In the data rows, zero lies at 4.5, halfway between 4 and 5.
Some points, one per row:
5,6,3,2,4,2,3,5,5,6,4,5,6
5,6,3,5,3,6,5,7,4,4,5,5,4
6,7,6,6,4,2,6,5,4,2,4,3,8
2,1,6,2,7,7,2,7,2,7,8,2,5
6,5,3,7,3,5,6,2,7,3,6,4,3
2,6,6,5,4,5,6,3,7,4,3,8,5
8,5,3,3,6,6,2,3,3,5,5,3,6
7,3,3,6,4,4,2,3,7,7,3,5,3
4,7,3,3,2,4,2,7,5,6,2,3,5
3,6,4,7,7,3,6,3,7,3,3,7,4
4,6,5,5,4,2,6,2,3,4,4,5,5
5,1,8,2,3,8,7,7,2,8,4,3,7
5,7,3,7,6,6,1,6,4,5,6,3,3
3,7,4,2,7,7,7,6,5,2,1,8,3
5,7,3,2,7,2,1,3,3,2,7,6,7
7,3,3,5,2,4,6,6,3,6,6,3,3
6,3,8,6,1,5,3,6,3,7,5,7,5
4,7,3,4,4,2,1,5,3,4,5,3,4
5,7,2,7,6,2,6,4,7,3,2,5,2
6,2,6,7,4,4,5,3,4,6,2,3,6
Here are 14 more points, each followed by its number:
3,4,7,2,5,7,4,7,3,4,6,3,4 0
2,3,7,4,6,3,2,5,4,3,5,5,7 1
6,3,3,6,4,3,3,4,5,6,6,2,3 2
3,7,5,6,1,5,4,5,4,5,7,6,6 3
6,2,6,5,5,4,7,5,4,1,1,5,4 4
3,5,4,3,7,5,3,2,4,3,5,5,7 5
7,2,3,4,3,5,6,5,2,7,8,3,5 6
3,1,7,7,4,6,5,6,5,7,4,2,5 7
6,4,4,5,3,6,7,5,3,6,6,6,6 8
6,7,6,4,5,3,6,3,6,2,4,8,6 9
6,6,2,4,6,5,3,2,5,4,2,7,3 10
1,3,8,2,6,7,3,7,4,5,2,3,4 11
3,5,4,7,4,3,6,5,8,6,2,3,4 12
2,5,7,5,3,5,6,2,7,5,5,7,4 13
Which of these numbered points is nearest to each point below, ignoring the 2 directions in which the first points spread most? Its number follows each.
3,2,7,3,7,7,4,3,3,2,5,4,7 > 5
2,3,7,5,6,6,6,5,5,2,4,2,2 > 0
3,6,4,6,5,3,2,7,7,6,2,4,2 > 12
6,7,2,5,3,4,4,4,3,4,5,6,2 > 8
6,3,7,4,6,7,7,4,6,4,2,6,3 > 10
5,6,4,3,7,6,4,2,3,3,7,6,7 > 5
5,4,7,4,3,6,3,7,2,7,7,5,8 > 3
